The rows below come in pairs that one turn or mirror swaps. Which row does each named row swap with?
Tusad: +0.39; +2.96; +0.49; -2.01; +0.71; -0.44; -0.61; +1.57; -1.02; +0.78; -2.92; -1.23; -0.75; -2.03; +0.63; -0.09; +0.34; -0.02; -1.00; +0.33; +0.87; -1.00; -1.05; -0.46; +1.00; +0.50; +1.30; +0.64
Valis: -0.71; +2.30; +0.00; -1.98; +0.84; -1.11; -0.56; -0.04; -0.40; +1.10; +2.17; +0.75; +0.07; +1.97; +1.60; +1.50; -0.68; -0.02; +0.25; +0.12; -1.35; +1.41; +0.80; -0.77; +1.72; -2.04; +0.18; +0.89
lanov: +0.18; -0.71; +0.00; +0.44; +0.93; -2.01; -0.60; -0.56; -0.62; +2.55; +2.88; -0.26; -0.62; -1.08; +1.25; -0.38; +1.96; +0.63; +1.26; +0.50; -0.27; +0.03; +0.50; +0.41; +2.14; +0.26; -0.61; -1.95
soz: +0.00; -0.62; -0.81; -0.30; -2.81; +1.57; +0.39; +0.64; -0.27; +0.47; +0.14; -1.81; -1.17; -4.35; +0.87; +0.21; +0.43; -0.03; -1.31; +0.07; +0.10; -2.90; -0.34; +0.74; +0.73; +1.01; +0.27; -1.72
gogeb: +0.78; -0.26; -2.59; -0.33; -1.34; -2.44; -0.09; -0.53; -1.56; +1.76; +0.55; -4.65; -0.34; +0.56; -1.84; +0.02; +0.91; -0.42; +0.24; +0.69; +0.82; -0.90; -1.10; +0.21; +0.81; -0.67; +0.21; -1.10
gilon: +0.27; +0.34; -0.07; -2.43; -1.43; +1.61; -0.04; +1.10; +1.99; -1.60; -1.51; -2.24; -0.25; +1.26; -0.20; +0.41; -1.85; -0.34; -1.68; -1.37; -2.39; +0.55; +0.54; -0.46; -1.12; -0.69; +1.69; +0.49
geg: -1.97; +1.96; -1.59; -1.26; +0.67; +0.20; +0.81; -1.78; -0.03; -0.67; -1.17; -2.07; +0.77; +0.54; +0.61; -0.76; +0.47; +0.34; +0.80; +1.63; +1.63; +1.55; -0.22; +0.67; +1.91; +1.87; -1.33; +0.33
davo: +0.23; +1.45; -0.78; -0.15; -3.44; +0.76; -1.57; +1.04; -0.36; -1.90; -0.85; -0.57; -0.06; -0.22; -0.74; -0.85; -0.65; -0.19; -4.13; +0.50; +0.97; -1.94; +0.16; -0.21; -0.11; +0.32; -0.60; -0.80
virib: +0.04; +0.21; -0.69; -0.10; -0.45; +2.32; +1.16; -0.35; +1.00; +1.24; +2.73; +3.10; -0.82; +2.62; -0.21; +0.47; +2.55; -0.30; +0.35; -0.02; -0.67; +0.99; +0.10; +0.13; -1.09; +0.14; +0.43; -0.42
Kolid: +0.23; -2.50; +0.35; +2.01; +0.49; -2.54; -0.30; +1.04; -0.05; -0.15; +0.24; -2.38; +0.34; -0.79; +0.03; +0.48; +0.16; -0.08; -1.55; +1.98; -1.59; -1.37; +0.96; -0.46; -1.28; -1.15; +0.11; -0.64
Duto: -0.64; +0.26; -0.50; -1.08; +3.39; +0.91; +0.49; +0.24; +2.98; -1.11; -0.74; -0.97; -0.82; -0.31; +1.03; +1.51; +0.58; +0.33; +0.92; +1.09; +0.20; -1.11; -0.37; +0.47; -1.22; +0.03; -0.29; +1.60
Zum: -0.02; +0.30; -1.79; +0.65; -3.07; -0.97; -0.53; +0.17; +1.06; +0.57; +3.63; -0.07; +0.22; +2.93; +0.23; +0.56; +2.32; -1.08; +0.90; +2.45; -0.69; +0.52; +0.33; -0.28; -0.32; -0.62; +1.07; -0.72
duza: +0.03; +0.81; -1.77; -0.50; -3.43; +1.47; -0.35; +0.28; +1.33; -1.01; -3.03; -0.23; -1.02; +1.13; +0.67; -0.05; -1.51; +1.41; -0.71; -0.12; +1.91; -2.33; -0.70; +0.00; -0.31; +1.52; -0.60; -0.21
git: +0.41; -0.01; -1.86; +0.30; -0.88; +1.19; +1.38; -1.14; +1.12; +2.15; +2.75; +0.61; -1.18; +2.19; +1.84; +2.52; +0.76; -0.70; +2.34; +0.86; +0.19; +0.42; -0.20; -0.76; +0.63; -0.65; +0.92; -0.55
potuf: +0.76; +0.06; +0.62; +0.49; -3.30; +1.60; +0.33; +1.40; -0.26; +0.82; -2.03; +0.68; -0.66; +0.99; -1.57; +0.24; +0.21; +0.13; -3.40; -0.92; +0.02; -1.82; -0.39; -0.82; -1.49; +0.81; +0.80; -1.43
Palob: +0.04; -3.23; -1.32; -0.34; -1.62; +2.12; +0.71; -0.68; +2.11; -0.48; +2.49; -1.41; -0.27; +0.00; +0.75; -0.25; +0.38; -0.20; +0.47; -0.56; -3.14; +0.87; +1.13; +0.99; -0.67; +0.32; +0.57; -1.16

virib pairs with potuf
lanov pairs with Tusad
duza pairs with Zum

The rows below come in pairs that one turn or mirror swaps. Which row does each named row swap with?
ref: +0.07; +0.20; -0.56; +1.42; -0.27; +0.44; -0.10; +0.20; -1.35; +1.10; -3.81; +1.12; -0.19; +0.77; -0.57; -0.20; +1.89; +0.19; +2.05; -0.03; -1.44; +1.30; +2.17; +0.18; -0.70; +1.75; +3.13; -0.18; -1.23; -0.03; +0.01; +0.20; +3.26; -3.05; -3.96; -2.18; -1.24; +1.92; +0.46; +1.35; +1.22
zuse: +0.42; +0.96; -0.77; +2.07; -1.11; +2.19; -0.54; -0.60; -1.51; +0.38; +0.61; -0.73; -1.33; -1.41; -2.87; +0.71; -1.08; -1.14; -2.09; +2.33; -0.05; +2.21; +1.64; +0.08; -0.14; +1.83; +1.57; +1.99; -1.07; -2.31; +0.28; +2.45; -1.20; -2.95; -1.80; -2.05; -1.67; +1.28; +0.69; +1.53; +1.85
Par: +0.14; +0.54; -2.15; +1.68; +3.50; +0.63; -0.78; +1.16; -2.77; +0.53; +1.45; -0.07; -0.78; -0.78; -0.80; -1.01; -2.50; -0.91; +0.59; +1.73; -4.48; +1.94; -0.68; +0.45; -0.86; +3.19; +3.94; -0.18; +0.45; +0.06; -0.92; +0.28; +2.79; -4.85; -1.44; -0.98; -1.60; +0.07; +0.59; +1.23; +1.86
Bava: -0.18; -1.09; -0.86; +0.79; +2.18; +1.40; +1.04; -0.73; -0.99; +1.18; -0.99; -0.86; +1.32; -0.83; -1.00; +1.54; -1.56; -0.86; +1.45; -1.05; -2.14; +1.57; +2.25; +2.18; -0.04; +2.68; +1.39; +0.19; -0.13; +1.38; +4.40; -0.96; +2.10; -4.46; -2.38; +0.03; -2.24; -1.82; +0.84; +0.75; +0.77
ridav: +1.73; -1.76; -0.60; +1.35; +0.67; -2.02; -1.22; +2.27; -1.81; -0.22; -0.92; -0.94; +2.64; -1.66; -0.10; +0.71; -1.81; +1.02; -1.25; +3.64; -2.45; +0.45; +0.49; +0.63; -0.38; +3.31; +3.31; -3.12; -0.35; +2.00; -1.39; +0.81; +1.46; -2.99; -3.38; -1.24; -1.55; -0.42; +0.41; +0.79; -0.40
zirod: +0.55; -2.35; +1.06; +1.98; +0.96; -0.11; +1.14; +1.37; -0.20; +1.13; +0.34; +1.01; +1.14; -1.31; -1.15; +0.00; -3.50; +1.67; -3.83; +1.73; -2.04; +1.47; -1.21; -0.63; -0.76; +2.24; +2.89; -1.19; -1.53; +0.52; -2.26; +2.21; +2.61; -2.72; -3.19; -4.61; +0.26; +0.61; +0.66; +0.79; +2.07
zez: +1.19; -1.19; -0.81; +0.99; +1.88; +0.58; -0.11; -0.48; -1.00; -2.17; +2.02; -0.65; +0.05; -1.25; -1.33; -0.32; -1.07; +0.66; -1.89; +2.81; -1.48; +1.02; +1.60; +2.06; +0.23; +0.61; +1.06; +0.57; -0.30; +0.01; +1.67; +0.13; +1.36; -3.90; -1.81; -2.08; -1.06; -6.10; +0.73; +0.17; +1.59
zanof: +0.59; -3.72; +0.34; +1.62; +0.79; +0.09; +1.19; +0.32; -0.05; +0.73; +2.13; -0.35; -0.54; -0.21; -1.17; +1.40; -1.35; -0.78; -3.18; +1.26; -3.05; +1.40; -1.08; +0.34; -1.44; +0.75; +1.32; -0.42; -3.19; +0.74; -1.87; +0.71; +1.45; -1.58; -4.11; -2.42; -0.62; +2.15; -1.38; -0.28; +1.76
Vot: +0.12; -0.47; -0.44; +1.58; +0.98; +0.92; +0.25; -1.67; +0.06; +0.28; -0.18; +3.25; +0.26; +1.04; -1.34; -0.93; +1.45; +0.28; +0.04; +0.31; +0.42; +0.45; -1.26; -0.31; -0.73; +1.79; +2.64; +1.79; -0.97; -0.16; -0.48; +1.27; +1.94; -3.14; -2.86; -4.50; -2.01; +0.72; +1.55; +0.19; +0.12
lubi: -0.55; -1.79; -1.29; +0.33; -0.35; +0.31; +1.75; +1.10; -0.24; -0.28; +1.59; -1.78; -2.17; +0.34; -2.82; -1.51; -0.23; +0.84; -1.70; +1.13; +0.16; +1.76; +0.10; +0.99; +1.66; +0.39; +0.35; +2.69; -0.01; -0.83; -0.35; +2.40; +2.60; -3.16; -2.25; -1.83; -2.70; -2.95; -1.04; -0.35; +2.56
bipob: +1.60; +0.89; -0.97; +1.38; +0.20; +3.46; +0.52; -1.46; +1.09; -0.74; -0.12; +0.60; +2.37; +0.55; -0.58; +0.12; +1.36; -1.86; +0.63; -0.39; -0.29; +1.14; -1.04; +1.42; +0.83; +0.68; +1.17; +1.35; -0.26; +1.02; +0.15; -0.12; +2.13; -5.00; -0.96; -2.32; -2.40; -1.16; +0.95; +2.64; +2.09
Rete: +0.92; -2.42; -3.84; +0.53; +0.32; +0.80; +0.04; +0.34; -1.41; +0.27; +0.73; -4.44; -1.01; -1.11; -1.68; +0.33; -1.07; +2.52; +0.58; +1.30; -0.77; +1.50; +2.91; -1.58; -0.41; +0.55; +1.11; +0.41; +0.25; +0.84; -1.73; -0.04; +2.15; -4.46; -2.51; -1.74; -1.36; +1.89; +0.12; +1.98; +1.58
Dap: -1.05; -3.47; -1.72; +1.82; -0.62; -0.76; +0.08; -0.11; -3.43; +1.81; +0.56; -3.68; +0.97; +0.70; -1.20; -1.20; -0.54; -0.31; +0.59; +3.23; -1.77; +1.40; +0.31; +2.58; +1.01; +1.84; +2.11; +1.12; -0.37; -0.37; +0.56; +0.47; +2.41; -3.38; -2.32; -1.32; -1.31; -3.22; +1.27; +0.80; -1.44
Zibus: -0.02; -1.83; +2.24; +0.96; -3.31; +0.25; +0.56; +0.32; -0.42; +1.22; +0.72; +0.09; +0.09; -0.02; -0.86; +0.38; -2.36; +0.35; -3.61; +2.02; -2.33; +1.42; -0.52; -0.13; -0.77; +1.48; +1.79; -0.41; -0.93; +1.30; -3.17; +0.24; +2.90; -5.13; -2.11; -1.84; -1.19; +2.78; +1.25; +0.84; +1.75
doloz: +0.79; -2.62; -0.82; +0.17; +0.34; +0.54; +3.16; +0.54; +0.06; -0.53; -1.35; -1.28; +2.53; -0.22; -0.70; +1.69; +0.58; +0.79; -1.63; -0.40; -0.65; +1.07; -1.29; +0.84; +0.82; -0.05; +1.75; -1.09; -1.68; +3.00; +0.18; -0.10; +5.06; -2.73; -2.63; -3.42; -0.72; -2.39; +0.33; -0.49; +0.65
tam: +1.51; -0.68; -1.97; +2.40; +0.21; +0.56; +0.49; -0.07; -1.57; +2.45; +1.04; -0.58; -0.11; +0.12; -2.10; -0.23; -2.26; -0.22; -0.25; +1.55; -4.57; +3.38; +0.62; +1.24; -1.65; +0.47; +1.94; +3.29; -1.10; -0.64; +0.79; +1.19; +0.52; -5.33; -0.45; -2.84; -1.86; -2.49; +2.15; +1.34; +0.81
lafa: +1.00; -1.35; +0.74; +1.26; +2.22; +1.06; +0.16; +1.45; -0.42; +1.58; +1.68; -0.02; +2.02; -1.35; -1.38; +1.60; -0.54; -0.80; +0.56; +0.15; +0.44; +0.99; -1.20; +2.51; -0.84; +0.83; +3.85; +0.09; -0.17; +1.48; +0.75; -0.45; +0.94; -2.81; -2.03; -0.94; -1.35; -4.94; +0.47; +1.21; +1.66
larek: +0.64; -1.50; -1.12; +1.37; +0.87; -1.37; +1.08; +0.91; -1.40; -0.20; +0.24; -3.29; +0.24; -1.78; -0.24; +1.92; -2.48; +1.42; -1.61; +1.93; -1.69; +1.39; +1.77; -0.41; -2.21; +0.67; +2.93; -0.92; -1.62; +1.48; -3.19; -1.54; +0.81; -3.18; -3.99; +0.08; +0.52; -0.38; -0.03; -0.62; +2.61
mesi: +0.76; -2.19; -0.10; +0.85; +2.09; +0.98; +1.97; +1.12; -1.13; -0.01; +0.65; +0.42; -0.84; -1.11; -0.75; -0.29; +0.54; -1.07; +0.15; +0.93; -3.52; +1.35; +3.76; -0.30; -0.22; +0.65; +0.19; -0.53; +1.31; +1.41; +3.67; -0.69; +1.93; -4.26; -1.71; -1.40; -1.52; -1.88; +1.95; +1.92; +1.01
gopen: -0.38; -2.22; +0.30; +0.74; +0.62; +0.37; +2.81; -0.88; -0.53; -0.49; -2.28; -1.25; +1.14; -1.05; -0.42; +2.18; -0.82; +0.16; -2.69; +0.23; -0.14; +0.51; +1.28; +0.92; +0.09; +1.61; -1.76; -2.11; -0.07; +0.63; -3.82; +0.35; +3.61; -3.61; -2.77; -0.95; -0.91; +0.25; +0.27; +1.20; +2.02
Kuvo: +0.39; +0.01; -0.80; +1.18; +0.35; +1.19; -1.11; +1.40; -0.46; +0.49; +2.73; +0.88; +0.88; -0.02; -1.01; -1.89; +0.08; -0.46; -6.01; -0.99; -1.22; +1.49; +1.63; +0.92; -0.87; +2.52; +1.75; +0.17; +0.07; +0.41; +0.44; +0.67; +1.13; -3.37; -0.77; -2.02; -1.13; -2.58; +1.30; +0.79; +2.06
paze: -1.57; -2.25; -1.18; +1.35; -0.54; -0.34; +0.49; -0.11; -3.47; +0.09; -0.98; -3.39; +0.73; +0.44; +0.00; +2.02; -1.81; -0.93; -2.41; +0.05; -1.28; +1.67; +0.85; +0.01; +0.15; +0.42; +2.71; -0.69; -1.13; +1.25; +0.68; -1.76; +0.51; -2.78; -4.99; -0.93; -0.06; +0.47; +1.49; +3.46; -0.16
Vovu: +0.47; -0.40; -0.29; +1.27; -2.89; +1.26; +1.92; -0.12; -0.77; -0.05; -2.08; -1.93; +0.42; -2.45; -1.41; +1.25; +0.39; -0.41; -2.02; +0.52; +1.89; +1.55; +2.90; -1.90; -0.64; +0.74; -0.29; +0.46; -0.52; -0.42; +0.86; +1.26; +0.38; -2.68; -2.39; -2.24; -1.60; +0.33; +0.97; +0.95; +1.15
sunub: -0.18; -2.28; +0.73; +0.22; -2.35; +3.23; +0.21; -1.67; -2.22; +0.96; +0.45; +0.42; +0.40; -0.54; -1.86; +0.22; -0.89; -0.69; +0.32; -0.34; -2.36; +1.46; +1.20; +2.26; -0.17; +0.24; +0.45; +0.60; +0.56; +0.37; +2.45; -1.32; +2.70; -5.36; -0.83; -0.31; -2.38; -1.63; +2.16; +1.58; +0.50
vuna: -0.18; -0.19; -2.54; +1.17; -2.48; -0.16; +1.14; +1.86; -1.89; +0.91; -2.96; +0.76; +1.60; -0.82; -0.75; -0.39; -0.34; +0.07; -0.73; +2.31; -3.51; +1.62; -1.80; -0.51; -0.54; +1.28; +2.41; +0.03; -0.18; -1.01; -2.45; +0.26; +2.39; -2.65; -2.98; -1.48; -0.77; +2.15; +1.42; +0.78; +0.75
fus: +0.63; -2.01; +0.16; +1.75; +0.99; +1.15; +1.68; +0.97; +0.08; +1.51; +2.37; -2.73; +1.66; -0.40; -1.16; -1.24; +0.39; +0.79; -1.99; +0.30; +0.88; +1.40; +2.25; +0.83; -0.72; +2.49; +3.22; -1.36; +0.04; +1.30; -5.10; +0.15; +2.83; -4.68; -1.62; -1.38; -1.43; -1.06; +0.57; +1.32; +1.68

bipob pairs with vuna
mesi pairs with zanof
Zibus pairs with sunub
lafa pairs with ridav
Vot pairs with ref

